(in the rows, 128 means zero)
The rows below come in pairs that one turn or mirror swaps. Which row does each named row swap with?
The rows were stretched afterwards, more along some directions than others.
Q_385: [139 105 132 165 111 121 106 112 134 108 117 122 119 128 113 104  87 149
 128 164 117 133 115 126 177 129 114 145 110 148]
Q_706: [127 104 106  90 116 145 145 143 129  82 113 113 113 123 159 137  99 123
  98 141  92 140  94 133 148 140 132 144 174 148]
Q_660: [130 120 128 131 158 155 118 104 131 114 147 132 106 163 126 150 118 149
 115 151 153 117 112 114 160 130 113 145 109 109]
Q_829: [100 115 117 118 126 147 132 113 129  88 130 127 124 140 142 124 147 144
 106 121 131 141 121 160 157 163 134 143 154 123]
Q_654: [129 125 125  98 106 136 115 126 107  85 112 131 109 127 109 124 147 170
  93 132 155 158 100 191 176 129 125 126 167 156]
Q_183: [147 144 120  95  98 122 144 142 152  85  75 108  85 122 137 143 129 155
  85 158 109 126 101 131 165 124 117 150 165 148]
Q_71: [102 110 133 111 103 126  90  99 125  96 128 109  84 115 132 100 109 162
 103 118 115 189  63 170 198 159 135 133 146 172]
Q_374: [130 106 129 137 156 151 129 112 127 120 138 119  88 158 136 159 120 144
 105 153 157 112 110 118 148 124 109 138 117 110]
Q_235: [130 111 145 133 145 135 124 135 127 130 110 128 125 120 127 116 111  90
  99 119 154 107 133 114 122 115 112 128 154 122]
Q_153: [109 113  69 100  98 170 108 170 160 113 113 117 109 104 157  97 113 125
 114 145 126 159  86 156 166 103 116 179 172 128]
Q_447: [124 112 143 122 138 125 131 144 126 117 108 119 124 115 135 125 109  86
 104 113 135 106 128 111 112 113 109 129 152 119]
Q_155: [124  88  97 118 105 134 135 164 166 115 103 100 123 107 166 108 102 126
 127 140 105 134 118  99 119 107  98 146 172 125]
Q_624: [109 119  90 104  90 151 117 174 151  93 111 114 112 112 153  87 120 134
 102 140 140 134  92 152 163  93 117 174 165 131]
Q_979: [130  85  92 123 113 173 119 130 150 131 141  95  96 123 154 133 102 137
 107 122 127 137 103 142 154 148 123 164 118 100]
Q_111: [117 116  81  98  99 183 106 158 153 114 111 127 111 122 161  96 118 128
  99 144 142 149  93 158 170 109 122 172 169 126]
Q_524: [138  82 109 118 105 175 110 134 142 134 151 106 104 122 146 119 103 134
 121 126 143 149 107 144 150 138 119 162 129 105]
Q_359: [103 101  84 110 106 127 138 147 174  98 130  97 121 108 160 109 108 121
 129 106 108 134 101 104 127 123 111 156 181 125]
Q_196: [136 121 144 137 142 143 123 135 136 141 108 124 126 115 130 117 105  93
 107 124 145 112 125 116 127 114 108 127 154 122]
Q_336: [116 107 154 102 107 125  85 101 122  94 123 110  77 126 133 103 114 156
 105 125 117 177  67 169 197 159 127 123 151 172]
Q_537: [132 151 142  95 106 132 114 126 116  80 106 131 122 143 103 133 156 162
 103 127 161 126 103 176 168 125 111 130 170 143]
Q_379: [134 139 134  91  96 114 118 125 111  80  99 126 113 134 117 142 151 164
  84 129 156 139 107 177 159 122 113 134 177 157]
Q_830: [128 117 147 130 140 132 118 135 138 124 112 115 128 120 136 119 106  93
 104 117 151  94 121 107 118 111 111 125 155 120]
Q_120: [130  70 104 126 111 177 103 122 148 134 137 111 105 125 150 115 102 144
 112 143 126 159 100 151 170 146 127 162 110 108]
Q_941: [113 112 154  99  92 107  86 106 131 113 130 112  79 101 127  96  96 140
 107 125 123 174  71 164 192 144 119 134 153 169]
Q_13: [157  98 133 162 124 139 114 109 122 115 116 128 119 131 102 127  96 148
 127 166 116 143 123 122 158 140 116 145 110 148]
Q_932: [134 133 100 111 118 101 166 130 171 150 123 116 113  92 112 111  89 125
 136 146 114 132 115 134 168 116 117 136 166 144]
Q_252: [116 105 104 119  98 122 130 156 160 101 124 102 116 110 151 100 106 126
 136 125 118 127 101 106 124 108  97 137 174 123]
Q_897: [120 116  71 103 106 182 115 170 163 115 122 114 127 117 166 103 124 120
 107 136 132 149  97 147 159 114 119 188 172 119]
Q_362: [131 112 157 125 143 138 119 138 127 124 113 122 125 119 132 125 105  93
 103 118 147 107 120 114 126 114 108 129 152 116]
Q_361: [146  91 145 173 125 133 115 106 114 107 120 109 117 138 112 116  90 149
 124 153 112 127 123 116 152 150 119 131 107 141]
Q_700: [126 135 117 102 101 138 102 132 121  87 105 122 124 130 108 123 138 165
  92 138 150 150 107 181 174 127 121 129 173 149]
Q_785: [128 113 120 129 155 153 127 116 136 126 142 136  88 158 134 156 112 144
 112 160 149 121 107 118 157 125 116 140 114 112]
Q_863: [126 106 131 136 134 148 151 101 132  88 131 107 133 141 139 121 143 154
 113 113 132 128 128 156 144 163 131 142 143 116]
Q_536: [125 123 119  83 113 145 141 136 135  81 128 116 112 131 154 152  96 107
  93 125 103 121  86 132 160 147 128 170 168 134]
Q_610: [128 119 136 132 136 128 130 144 134 133 104 118 122 110 137 113 105  88
  99 118 146 104 126 113 117 113 112 131 153 119]
Q_436: [124  79  87 127 103 170 108 129 146 138 139 102 101 121 157 103  97 139
 121 129 134 157 104 148 153 147 123 157 115 103]
Q_273: [108  95 158 109 106 121  87  98 117  87 128 111  88 122 132 101 107 147
 101 130 109 182  70 164 199 156 130 142 138 179]
Q_70: [152 143  92 111 119 116 162 123 179 168 113 130 125  72 114 122  83 115
 128 148 108 141 129 124 165 124 120 153 167 140]
Q_884: [144  97 127 163 126 147 106 111 133 103 124 130 130 140 106 124  94 147
 126 167 116 135 127 118 172 142 118 154 114 148]
Q_169: [111  98  80 131 105 137 139 162 170 118 117 103 103 114 165  98 112 128
 123 131 133 126 103 103 129 110  98 151 181 115]
Q_448: [150 106 182  83 112 134 114 128 134 103 159 158 110 109 113 131 109 121
 109 154 140 131  75 163 173 123 117 139 158 160]
Q_549: [124 114 108  86 105 140 151 135 140  85 128 111 112 127 162 133  98 123
 102 122 108 136  76 134 152 150 135 148 171 141]
Q_258: [130 113 115 127 157 152 127 117 134 118 134 125  88 159 139 153 121 151
 111 159 145 123 110 122 157 128 115 130 112 108]
Q_485: [150 138  87 111 118 104 182 133 184 156 112 117 113  77 113 132  86 119
 140 142 104 135 120 130 147 114 116 142 170 131]
Q_145: [103 100  76 124 104 124 140 161 170 102 111  85 114 116 169 115 110 125
 127 115 104 124 102 107 115 121 101 145 168 109]
Q_718: [151 138 134  96 119 140 142 130 143 146  88 149 131 124 136 148 122 123
 111 157  97 154 121 122 138 140 107 135 163 157]
Q_152: [146 111 167  95 112 134 119 129 141 105 160 148 123 108 114 116 115 130
  99 137 140 138  88 169 170 134 122 146 163 158]
Q_943: [123 110 122 131 157 155 119 109 128 120 132 130  93 162 137 146 115 145
 113 161 145 124 111 113 158 125 115 138 112 110]
Q_714: [116 118 122 115 124 150 140 116 126  89 138 127 128 135 132 131 143 145
 108 122 128 138 123 155 157 167 135 166 132 111]
Q_617: [119  64 117 124 110 158 105 127 134 126 144 106  94 119 150 113 113 142
 116 124 135 158 100 153 161 149 121 156 120 118]
Q_259: [158 101 132 163 126 147 111 104 128 116 117 130 105 140  99 127  94 149
 130 170 116 151 122 124 163 146 122 148 113 141]
Q_576: [142 102 181  85 108 127 119 127 126  90 162 149 108 110 108 130 109 135
 107 147 138 130  80 164 169 126 121 140 157 158]
Q_754: [125 107 126 127 127 151 152 115 127  94 131 121 123 138 138 133 142 152
 113 123 136 139 137 158 143 166 129 147 135 117]
Q_41: [128 115 120 133 165 160 121  99 140 128 141 134  91 156 133 147 116 144
 117 159 143 130 116 114 162 140 118 133 111 115]
Q_139: [156  99 127 166 116 143 112 119 133 119 122 122 104 136 102 120  88 139
 136 173 118 139 124 127 166 134 113 150 111 134]
Q_823: [137 108 134 128 145 144 126 149 138 131 112 129 115 119 132 131 115  86
 101 132 144 112 129 113 115 106 109 131 166 119]
Q_611: [110 109  84 129 106 129 134 154 171 110 120  86 135 115 161 108 109 122
 132 106 109 124 110 100 121 122 101 149 180 117]
Q_748: [125 120 121 128 157 160 118 104 136 130 139 132  97 159 131 146 118 143
 113 152 156 117 107 117 155 134 113 138 115 102]
Q_890: [153 145 118  89 101 126 141 141 161 107  79 100  95 104 161 156 135 153
  90 155 100 139  87 140 159 133 128 146 172 150]
Q_266: [144 132  91  96 119 110 150 130 176 151 115 115 120  71 117 115  85 126
 136 140 110 139 101 128 155 105 114 135 170 143]
Q_202: [115  99 105 124 104 123 140 159 170 117 111 101 117 108 156  97 114 121
 125 133 117 129 116 104 133 113 104 137 189 133]
Q_588: [121 122 121  76 104 126 144 132 130  85 120 120 108 123 157 155 102 115
  93 125 109 126  82 135 147 137 131 161 166 147]
Q_928: [126 108 124 125 161 156 121 118 137 120 137 135  85 160 137 150 122 146
 109 158 162 118 119 110 154 125 114 130 117 114]
Q_279: [146 135 106 100 121 101 172 135 176 157 109 118 111  80 114 132  90 116
 140 148 110 129 114 140 149 110 111 128 173 141]
Q_323: [142 122 105 108 116  99 167 129 161 144 109 109 112  71 114 117  77 127
 132 151 103 141 112 138 157 112 114 133 167 148]
Q_911: [122 105 111  78 102 135 134 139 128  94 122 124 107 119 163 143  93 107
  90 132 100 141  78 141 143 140 128 162 170 144]
Q_368: [144 123 148 124 138 128 126 137 136 125 102 123 124 114 126 125 111  93
 102 123 150 106 133 114 125 114 109 129 161 122]
Q_577: [122 139 135  95  95 122 105 123 104  79 103 142 113 136 101 125 136 159
  91 143 159 142 106 182 171 121 108 140 163 148]
Q_477: [138 130 101 103 106 106 164 129 163 152 102 119 111  65 117 105  82 132
 131 152 119 151 113 153 169 113 118 135 169 144]
Q_970: [114 113 103  84 115 147 135 132 138  91 127 123  98 121 153 131  95 122
  99 137 104 142  83 142 154 144 144 151 161 139]
Q_383: [108 107 111 135 121 146 144 126 127  91 126 111 127 132 150 111 145 155
 104 117 137 148 127 167 143 161 135 148 140 114]
Q_992: [154 140 130  83 130 144 136 132 160 145 101 145 129 124 146 163 121 118
 118 141  89 146 110 113 130 145 117 122 177 158]
Q_493: [135 104 128 127 154 159 134 112 128 119 136 125  78 162 140 157 123 146
 109 156 153 122 109 128 152 129 114 135 114 103]
Q_375: [156 138 133  97 119 136 134 125 163 136 103 134 132 134 152 172 110 118
 117 141  88 127 108  93 129 145 101 142 150 146]
Q_598: [153 135 136  89 120 147 133 131 152 133 103 137 139 127 144 148 110 115
 122 148  94 137 117 111 139 144 103 130 164 153]
Q_742: [142 115 143 131 143 140 129 145 133 129 117 123 125 116 130 122 109  88
 100 114 147 111 128 109 120 115 115 131 165 123]
Q_20: [125 109 121 130 150 164 118 113 119 112 142 132  83 168 130 146 119 151
 110 155 153 129 109 117 161 128 111 149 106 109]
Q_646: [122  83 105 128  96 173 102 136 128 129 124 106 100 133 149 111 108 144
 118 141 136 149 106 159 156 141 111 158 113 101]
Q_445: [141 106 138 130 143 139 129 137 132 133 111 127 124 112 132 126 101  88
 100 132 148 110 129 111 110 108 107 132 151 115]
Q_782: [133 113 179  80 106 123 117 124 125  99 164 155 107 110 106 132 113 122
 111 139 127 140  74 166 177 131 126 147 148 157]
Q_255: [127 148 125  92 100 123 115 132 118  88 104 149 105 130 106 132 149 167
  94 144 169 147 108 184 167 114 119 126 165 150]
Q_645: [155 143 122  94 111 125 149 133 158 101  78 107  87 107 140 161 131 163
  80 161 114 129 102 144 165 128 126 137 177 152]
Q_498: [151 109 124 167 118 139 108 108 127 117 103 124 130 133 104 110  93 140
 127 157 104 151 123 120 160 146 127 151 111 138]
Q_190: [113 108  59 113 109 186 104 165 161 144 112 130 105 106 158  90 119 120
 114 162 125 163  93 155 157 108 126 170 167 123]
Q_957: [151 138 121  82 100 122 144 144 155  94  77 105  88 104 144 157 131 155
  86 154 113 124  91 142 158 121 120 144 172 147]
Q_274: [137  72 116 121 119 167 108 126 147 133 140 102 120 112 152 130 101 132
 115 134 134 135 119 149 146 136 123 151 119 102]

Q_863 pairs with Q_190
Q_183 pairs with Q_782
Q_610 pairs with Q_660
Q_890 pairs with Q_152
Q_279 pairs with Q_259
Q_111 pairs with Q_829
Q_13 pairs with Q_323
Q_970 pairs with Q_537
Q_588 pairs with Q_577
Q_196 pairs with Q_41
Q_748 pairs with Q_830
Q_374 pairs with Q_445
Q_383 pairs with Q_897

The rows below come in pairs that one turn or mirror swaps. Which row does each named row swap with?
The rows were stretched afterwards, more along some directions than others.
Q_285: [119 169 132 112 130 130 179  99 177 122 134 134 116 118 147 128 152 129
 130]
Q_682: [155 112 110 174 149 139 125 159  99  85  78 120 139 118 125 116 149 117
 112]
Q_642: [144  89 102 167 135 126 156  95 125 105 101 112 139 150 135  93 139  91
 118]
Q_709: [157 105 106 134 137 120 134 106 104 147 123 113 143 157 131 100 134 122
 134]
Q_201: [159 149 113 171 150  90 158 140 125  86 106 116 118 128 145 101 152 122
 122]
Q_659: [129 183 145 139 121 142 144 150 131  92 119 146 116 119 141 147 135 141
 138]
Q_479: [132 160 130 179 152 112 153 116 159  99 107 125 123 133 153 123 137  91
 119]
Q_335: [153 155 168 121 113 108 120 136 119  99 141 117 132 135 135 128 105 123
 110]
Q_686: [136 151 126 152 142 101 112 159 102  88 113 123 110 111 139 126 122 162
 133]
Q_636: [113  98 111 153 120 150  94 154 106  87 112 126 150 130 121  98 124 126
 120]
Q_184: [110 106 106 146 104 143 132 152 137 112 104 111 128 106 143 120 129 157
 137]
Q_181: [126 154 103 151 123 154 170 111 197  84 112 136 123 119 122 113 158 117
 146]
Q_58: [147 123 130 174 134 141 141 114 113 110 119 130 139 149 148 103 122 119
 119]
Q_103: [134 188 122 156 126 123 147 148 114 108 143 126 120 132 175 116 127 150
 146]
Q_417: [140 105 151  77 128 124  83 131 134 146 121 134 108  94 131 161 131 142
 111]
Q_236: [139 128  96 147 145 148 141 134 152 121  74 128 138 106 134 127 172 117
 136]
Q_514: [132 142 128 166 147 138  96 154 137 108 104 139 115 111 149 149 122 135
 131]
Q_792: [118  93  95 159 137 114 129 119 159 101 107 106 126 163 114  89 135  96
 115]
Q_694: [120 137 112 115 141 122 141  87 134 104 124 150 132 137 140 119 137 118
 146]
Q_276: [112 124 124  94  90 125 128 107 127 102 134 119 140 122 133 133 122 126
 124]
Q_860: [127  83 114 131 143 117 142  86  94 138  95 134 145 134 114 128 141 109
 126]
Q_780: [118 128 117 115 122 144  98 153 141 113 107 137 113 120  78 155 118 144
 145]
Q_638: [114  79  96 168 136 146 135 105 154 125  77 144 140 146  96 111 139  88
 127]
Q_200: [133 134 146 103 105 152 129 122 139 105 106 161 140  90 130 171 120 111
 133]
Q_57: [128 123 134 158 153 104 120 139  89  87 145 114 141 135 121  96 112 144
 129]
Q_717: [128 120 111 116 136 127  95 122 155  90 130 141 129 148 141 118 115 104
 128]
Q_431: [118 106 119 146 124 141 107 151 109 103 109 110 137 125  83 129 120 150
 131]
Q_689: [117 130 108 197 141 112 167 111 102 116  94  94 145 166 132 102 132 100
 119]
Q_906: [140 170 128 115 128 113 134 166 134  76 126 138 111 105 125 139 125 156
 147]
Q_573: [143 142 102 209 149 124 139 149 152  97  88 113 140 141 120  90 157 104
 115]
Q_172: [120 134 117 156 157 142 134 138 123 116  75 110 155 101 120 138 156 115
 119]
Q_490: [118 104 133 119 146 120  83 147 100  97  96 132 140 128 103 141 115 104
 102]
Q_942: [122 121 116 151 145 107 152 123 159  96 106 105 120 150 125  97 125 102
 122]
Q_538: [115 122 127 133 146 154 148 106 153  95 107 173 125  88 129 128 145 127
 144]
Q_100: [121 132  98 193 159 153 136 142 145 114  73 127 140 119 122 132 168 108
 128]
Q_146: [132 171 112 136 118 128 143 116 189 111 127 112 113 124 119 122 146 129
 138]
Q_309: [141 102 104 136 117 156 117 150 128  70  96 154 136 104 135 123 124 119
 122]
Q_771: [119 148 117 187 133 167 159 116 169  98 111 152 129 135 156  94 153 107
 140]
Q_117: [105 115 123 104 121 125 124 149 106 119 121 123 129 102 111 157 114 154
 131]
Q_282: [110 100 105 144 115 133 117 149 139 106  80 115 136 112 131 108 142 112
 105]
Q_805: [118 155 107 139 129 162 172 106 167 114 123 135 149 145 159 101 164 120
 147]
Q_342: [145 143 119 130 143 112 141 120 152 123 151 132 121 137 159 143 125 110
 153]
Q_882: [117 156 116 191 152 142 172 111 145 128 103 128 148 168 152  95 157  86
 131]
Q_324: [123 137 103 140 131 137 140 144 139  75  65 129 133 116 122 113 161 104
 102]
Q_832: [162 123 100 145 126 136 145 138 156 121  89 138 104  97 147 120 151 136
 139]
Q_378: [138 106 103 164 138 104 146 115 139 130 111  90 128 160 135  91 135 116
 132]
Q_509: [118 131 138 100 117 123 150  76 131 145 131 126 135 115 127 141 131 140
 139]
Q_322: [111 120 124  70 100 149 117 110 133 123 122 158 115 110 145 129 128 141
 129]

Q_717 pairs with Q_514
Q_832 pairs with Q_709
Q_860 pairs with Q_201
Q_335 pairs with Q_200
Q_431 pairs with Q_181

